One turn moves each row of this set onto another row. After a few examples, where does it send each row asked below?
lodad: [ -6  -8   1  47   8   9  11  16  -8  26 -13 -15  -3 -11   0 -40  -7 -23]
geveg: [ -9  11 -17  33 -15   9  -2  14 -36 -20   7  -6  -1  -7  20 -16   9  22]
gav: [ -1 -22 -23  -6 -16   9   7  24  42  -7  -2  14   3  -3  -3  15 -11  -9]
Nen: [-24  14  17 -18  26   5  11  -1 -26 -12 -21  -3  -5  16 -13 -22   0   2]
pob: [-28  -4 -13  16 -16  -1 -11  16  -8  -4  31   7  33  25  -8  13  13  -6]
fola: [  1  13   3  40  15  14   2   0 -20  -9  17  -6   7  -6  15 -41   0 -10]
tulok: [-11 -22   4  29   2  12 -24 -33  -9   1  -5 -14   2  -9 -14  24 -26  18]
tus: [ 25  10  16 -10 -10 -21   8 -12  -7  -9 -29 -12  19   7 -11 -13   1 -12]
vugu: [ -9 -17 -11  31  12 -38   3  18  -8  -4 -12  32 -32 -17 -27  -8 -19   0]
Buto: [  8 -13 -28  13   0  -9  -2  25  41  26   2  23   2   7 -20 -11  -5  -7]
teb: [  4 -13   3   3  -8  -6   1  13  15  -8   3 -22   3 -53  -8 -16   1  10]
pum: [-14 -11 -14  31 -21 -33  -8   7 -22 -23 -15  24  26 -16 -29 -18 -13 -17]
nel: [-14 -26 -25  -2 -26  12   1   1  14  -9  26  -9  14  10  -5  24  -3  -1]
kesot: [ -4 -19 -10  31  15  -5 -15  25  -3  -1 -11  -9 -10  11 -22  43 -17  22]
Guvud: [ -9  -9 -21  50   3   7  13   2 -13  -2  -6 -28  23   2 -43  12 -27   1]
mitor: [-40 -13   8  13  -4  -8 -14  -6 -44   6  -8  35   6 -12  -7   1  -3   2]
Tinez: [-27 -17   1  30  28  19 -17   9  -8  31 -28   0  11  21 -25   6 -15  -1]
fibi: [ 25   3 -19  19   2  14 -15   3 -18  29 -21 -10  20   0 -25   5 -26  24]
Kopog: [  3  -4 -32   8  -3   1  12  14 -29  -3  -5  50   9 -25 -12 -12 -22   2]
ratuz: [  9  -7 -26   7   4  -3 -14  16  16  18   5  -3   5  39 -18 -36  -9 -18]
Lere: [-32 -31 -25 -11  12 -10 -13  12  -8 -11 -19  31  -6  -6 -31 -33 -15  -2]
Kono: [  0  -6  11   9   3 -14  15 -18  18 -33 -31  -1 -26  -4  -2  10  -8   5]
gufa: [-18 -25 -24  18  -6 -12 -21  -7 -20 -39  -3  36 -10   9   3   0 -13   5]
tul: [ -4  -7  -9  20  41   0 -11   7 -16  11   1 -20 -16   5 -44 -17 -32  12]
nepen: [  6 -15  10 -22  27 -26  17  -2  13  -7   7  -7 -14   2 -30   3   5   3]
lod: [  4 -10   1  17 -21  -2  -1  27 -24   1   7 -27  -3 -31  11  14   2  15]
nef: [-15   7  -9   7  -2   1 -18  29  -5  -9   6   4  24  43  -4 -21   2 -25]
luso: [-17 -14 -17  26  -9  -1   9  16  15   7 -27 -11  -5 -35 -15 -44   1   3]
fosok: [  8   5  -2  -2   9   7  55  -7  -9 -19  -3  -3   4   1 -13   0  -9 -16]
fivik: [ -4  -7  22   6  22  -4   6 -38  -4  -5   5   7   5  27   1  -2  10 -13]

ratuz goes to Buto
pum goes to tus
vugu goes to Kono
Now these:
gufa goes to fivik
lod goes to geveg

One turn moves each row of this set onto another row. After a few examples, where does it send each row asked below?
vegir: [-20  17   9  35   7  17  22  28 -10   1  -5 -30  -8  -9 -22  -3   3 -11
  -4  28   0  -1  15  -9 -13  -7]
geram: [-19  32  18  51  10  12  -7  14 -11  -1 -15   6   7  -3 -13 -21   3 -27
   5  18 -12  -6   6 -19  -2 -13]
Peb: [-16  29 -10  -7  -1  18 -19 -26  21  -8   3  14   0  21 -11  14  13  34
  -3 -21  -6  13  12 -27  -8 -28]
vep: [-25  23  -9 -24   6   2  -1 -34   5  18 -21   3  -2  30  -1   5   0  21
   1   1 -26  13  -3 -33  -3   1]
lub: [-19  19 -10  -6   1   9  -9 -17  10 -11   0   7  13  25   0  18  -1  31
  -2 -11 -10  13  33 -38 -17 -33]
tig: [-19 -15   7  29  -2 -26 -37  20  -2   7 -11  -3  19 -14  22  29 -28   2
   5  13 -22 -32  -3  -9  -7  -6]
tev: [  7 -20   5  21  11 -10 -19   8 -10  17  -9 -35  24   4   4   0 -35  17
  -5   1   5 -25  10   1 -40  22]
Pila: [  4  26  10  25  10  -6  17  23   1  -8 -18   6   4   0 -28 -18  14 -20
 -14  27  -1 -10  17 -18  -7  17]
sego: [ 27  -5 -21  21  27   3 -37  24  23  -5  -3  11   3  17  -8  -8 -27  12
   2 -17  20   1   0  34  -6  -6]
dedok: [ 13 -21  10   7  -8   8   5   9  -6   8  -9  18   2  -7  18 -24 -20   1
  19 -24  20  13  -3  44  12 -12]
fef: [ 16  21 -16   8 -12  22 -13  -3   4   1  10   0 -17  28  10   2  43   9
   1 -17  10   9  23  -2  -8 -31]
lus: [  9 -31  25   4   1  -3   2  11  -1   9 -14  24  14 -10  24 -11 -22  -6
  12 -20  23   4   3  29  14   6]
Geb: [ -2 -10  16   8 -20  -5   5  -9   0  17  -3  11  43 -21  16  -8 -15   5
 -17  -1  -1 -27  -6 -15 -26  26]
Pifab: [  3 -16  19   8 -14  -9   2   0  -2  14  -2  20  42 -24  26  -2 -18  -1
 -10   0  -2 -22   3  -9 -14  26]
bugal: [-18  31  -6 -24   1  -9  -4 -36  -3   9 -21   4 -22  29  -5   3  15  29
   1 -11 -12  18   2 -16  -1   1]
pano: [ 13  12 -16  -5   1 -11   9  14 -20 -17  11  20 -10 -12 -20 -14 -14 -12
 -24 -18  29 -13 -16 -13  16  10]
dekob: [ -3  -3 -18   7  15 -17 -13  29   5   8  -1  20 -25 -10  19  20 -13  13
   0   4   0   8 -18  37  25   5]
Piro: [ -6  13 -16  16   1  -3 -26  15 -17 -17   1  14 -11  -7 -19 -10 -28 -25
   0 -19  12 -20 -28 -15  24 -30]
rodil: [-25  -7   5  26 -18 -30 -29  14  -1   2 -12   0  22 -17  20  26 -23   0
  -3  12 -21 -34  -2 -15 -15 -12]
Seb: [ -4   6 -22   5   2   1   2  17 -34  -8   5 -26 -26  -2 -21 -11 -35 -11
  -7 -17  31  -6 -13  -1   0 -16]
segag: [ -1 -13   6  26   4 -21 -20   6 -17  13 -12 -37  19   6  -2   2 -27  25
  -8   1   1 -30   5  -7 -43  16]
kamer: [ -8  -6  19 -16  -5  -6   8 -18  -5   0 -25 -10   0  29 -19   3  13  39
  15 -14 -17   0  17 -32   3 -24]
nipov: [ 17 -21  -7  19  33   6 -30  25  20   2  -3  -4  12  12   1   3 -37   8
  -2 -15  30  -1  11  26 -15   6]
nibef: [ 18   7   0  -4 -17   8  -5  -2   3  11 -10  -4 -28  28  -2  -2  53   7
  12 -10  -5  -4   0   0  15 -21]
lasuv: [-10   4   8 -21 -19   0   0 -20   9  -7 -26 -11 -12  26 -22   5  15  27
  17 -20  -7   7  16 -15  -1 -38]
vata: [-16 -13  -4  16  27 -15 -28  26   6  14  -6  14 -12  -8  26  28 -26   2
   3   4   0   1 -16  25  22   8]
lut: [  6  31 -27  -2  -4  13 -21 -12   9  19  -7  -2 -29  36  11  -1  36  -6
   3  -3  -7   8  -2   1  -1 -12]

pano goes to Piro
vep goes to lub
Now these:
vata goes to nipov
dedok goes to dekob
segag goes to Geb
geram goes to vegir
lasuv goes to bugal
Pifab goes to tig
lut goes to fef

